In the rows, 128 means zero.
Named moves, each a turn or a mirror, and the order they were made in; the first pair answered:
F (before => after):
[126 137 142 147 146 119 115 155 116 130] => [136 123 120 107 117 146 142 122 146 112]
[126 128 128 130 155 109 119 153 110 124] => [136 120 104  97 138 126 142 126 130 112]
[ 79 103 124 100 146 145 148  99 153 112] => [ 67 116 147 138 173 128 121 131 128 132]
Z (before => after):
[139 155 117 170 106 101 104 119 106 187] => [165 145 119 150  86 118 106 114 116 186]
[148 101 140  99 131 143 136 133 155 110] => [128 106 138 102 145 135 143 128 156  99]
[135 109 124  99  89 130 121 114 156 135] => [108 107 122  97 103 124 134 106 161 121]
[133 100 109 126 106 120 115 121 100 160] => [128  91 107 121 103 129 115 114 106 155]
C (before => after):
[134 118 121  83 110 152 187 110 168  93] => [144  87 168  81 103 163 146 135 166 118]
[106 129 164 144 154 101  90 125 129 120] => [ 99 145 137 151 157  90 112 114 127 106]
[147 176 120 131 138 125 153 160 108  72] => [147 159 101 108 115 137 170 129 131  72]
[115 116 102 141 113 125 123 105 123 139] => [120 107 113 135 114 125 113 108 127 143]
D (before => after):
[141 113  76 128  73 128  88  74  98 201] => [189 150  60 121  66 137 112  91 100 168]
[ 99 164 150 148 144  97 146 104 122  85] => [ 92 157 151 147 143  97 147 103 121  92]
[121 153  81 137 112 109 156 108 124 130] => [141 172  94 137 120 106 154 131 119 110]
[122 119 118  98 147 128 144 127 133 114] => [129 119 121 100 151 126 143 128 137 110]
Pairs:
Each pair is 2 to 3 moves apart.
[ 72 143 120 175 157 136 112 123 110 108] => [ 98 150  79 140 126 155 149  95 137  89] | D then F then D
[155 107 154 100 109 137 110 145 141 129] => [163 145 115 102 117 130 150 129 137  95] | C then C then F
[ 94 153  78 142 144 113 165  72 137 108] => [ 77 119 108 166 144  97 121  80 117 171] | C then F then D
[166 121  96 110 107 140 150  94 138 130] => [188 122 127 131 103 138 115 133 119 152] | F then Z then Z
[121 117 126 115 127 142 158 119 156  79] => [ 84 109 148 160 149 117 127 134 122 117] | F then D
[109 124 143 183 142 105  81 116  96 154] => [106 131  84 149 126 111 141  60 124 119] | C then F then Z
[154 112 174 114 115 144  74 123 136 105] => [ 99 101 151 143 121 121  74  91 126 143] | C then D then D
[170  94 186 113 123 156  92 183 118 150] => [148 190 110 167 155 108 156 169  94 103] | C then C
[190 149  99 138  88 127  99 149 139 155] => [165 163 126 165 128 114  85 182 115 149] | D then C then D
[144 154  90 124 128 119 125 113  98 140] => [153 119 125 111 117 139  96 124 103 157] | C then C then C
[109 100 118 109 145 156 162  94 141  98] => [105  73 154 113 145 158 117 114 138 140] | C then C then D
[149 163 107 198 124  97 114 110 119 177] => [149 108 101 122  93 148 139  56 169 152] | F then C then Z
[100 153  82 120 149 136 182  94 154  78] => [108 183 125 157 180 120 156 149 124  75] | D then F
[163  90 139 111  99 154 133 102 141 162] => [114  87 129 105 131 147 152  79 152 125] | Z then Z
[133 122 151 158 168 127  86 182 126 126] => [128  71 148 115 132 154  85 142 156 145] | D then F then C
[130 171 153 159 159 128 118 179  98 109] => [124 131 183 111 156 159 123 170 129  80] | F then D then D
[174 132 121 112  83 136 126 145 131 140] => [152 124 147 136 106 122  97 164 112 159] | F then D
[120 139 113 120 113 145 133  72 156 150] => [ 96 151 135 160 148 117 115  94 126 156] | Z then F
[153 163 148 173 145 121 116 164 108 126] => [169 157 158 139 140 145 127 163 126  98] | F then D then F
[140 114 130 163 111 117  79 141 105 185] => [172 142 136 167 118 119  90 163  98 165] | F then D then F
[183 131 152  78 107 189 170 152 175  85] => [121 140 206 128 176 156 139 195 141  78] | Z then D then F
[145 106 155 135 107 137  97 143 123 164] => [159 118 114 104  96 150 139 110 150 128] | C then F
[146 153  53 139 103 148 181 128 170  82] => [180 128 107 109  92 176 153 162 185  75] | C then D
[ 74 112 135 119 125 137 132 117 150 126] => [105 141 106 104 108 140 158 117 154 108] | D then D
[ 95 131 112 179 151  87 108 114  94 156] => [133 150  63 138 122 109 157  88 122 119] | C then F then D
[114 152 129 180 160  91 125 154 102 147] => [165 156 103 108 124 136 172 133 151  94] | F then D
[149 118 135  75 124 176 186 122 149  52] => [139 113 205 109 162 166 128 180 114  74] | C then D then C
[104  85 129 118 130 120 124 112 114 149] => [129 132 126 148 139 108 118 142  86 145] | D then D then F
[165 150 154 131 125 110 123 152 137 123] => [137 159 143 154 145  95 125 145 123 129] | D then C
[146  61 174 107  97 157  78 122 145 167] => [122  87 187 160 132 125  65 148 111 175] | Z then D then F
[139 157 147 173 140 109 112 148 103 148] => [173 121 170 117 111 146 106 142 138 143] | F then C then C
[ 97 105  84 110 130 150 173  33 146  99] => [111 138 151 209 167  99  91 132  67 174] | F then Z
[142 117 120 172 163  95 100 183  95 107] => [143 128  55 139 136 102 163 133 130  78] | C then F
[198 165  98 104 118 131 142 147 129  80] => [206 159 139 124 123 126 100 181 111 115] | C then F then Z
[116 151 158  73 139 128 180 145 140  62] => [ 42 104 162 109 158  98 138 118 126 130] | F then D then D
[168 157  77 129  93 138 163 109 129 119] => [149 133  73 126  87 138 156  88 137 137] | F then C then C
[129 117 133 149 124 104  78 158 121 180] => [122 129  99 158 121  95  92 147 120 183] | D then C
[ 77  95  79  63  87 117 138  68 162 167] => [181 185  86  59  91 135 168 148 151  86] | D then D
[156  82 126 109  93 137 153 134 125 127] => [110  86 121 113 121 130 170 121 129 105] | Z then Z
[129 176 152 160 152  98 121 168 120  73] => [ 56 112 155 163 150  87 100 119 124 127] | D then D
[ 99 100 194 128 196 115 120 138 138 148] => [159 143 182 153 167 103 107 166 116 176] | C then Z then Z
[108 136 125 153 162 107 134 127 124 119] => [156 144 112 116 134 134 152 126 144 101] | Z then F then D
[115  99 118  86 107 121 137  69 119 141] => [ 94 131 132 141 144  81 119 102  80 154] | F then C
[103  96 162 110 139 143 134 138 149 101] => [103  94 141 100 122 145 151 112 157 111] | D then D
[ 52  80 124  99 154 140 129  97 193 110] => [ 38 119  96 124 168 123 149  90 177  97] | D then Z
[124  70 146  91 102 148 113 113 161 161] => [137 127 158 155 129 110  86 167 108 178] | F then C then Z
[111 155  85 139 146 114 157  88 122 125] => [130 144 134 162 139 105  98 129  95 178] | C then F then Z
[128  73 169 112 110 153  98 141 163 187] => [177 105 136  83  96 171 147 138 184 130] | C then F then D
[137 151 114  99 123 141 152 117 147  69] => [146 166 150 154 138 115 111 167 109 107] | F then Z
[ 84  84 138 142 147 110 100 124 103 131] => [100 110 128 161 148 100  99 141  91 137] | C then Z
[144 151 126 161 156 103 114 152  94 151] => [143 163 102 152 155 104 140 136  96 132] | C then D
[144 126  75 144  81 120 130  79 129 204] => [176 172  97 180 102 104 120 138 100 187] | D then F
[ 90 118 111 135 137 139 125  87 156 118] => [129 154 100 132 130 145 141 105 151  90] | D then D
[ 94 145 108 126 161 124 142 120 143  73] => [ 90 107 166 130 164 129  90 149 132 114] | C then C then F
[145 127 166 140 178 114 121 166 100 140] => [180 111 138  81 125 155 147 125 140 131] | Z then F
[128 144 155 173 138 104 106 165  84 142] => [ 96 149 147 172 157 103 119 148  91 124] | F then Z then F
[ 98 137 154 149 147  94 114 142 116 141] => [139 131 159 135 116 106 104 149 120 164] | Z then Z
[ 88  89 138 122 121 135 120 106 151 169] => [108  93 170 122 126 137  98 138 142 168] | C then F then C
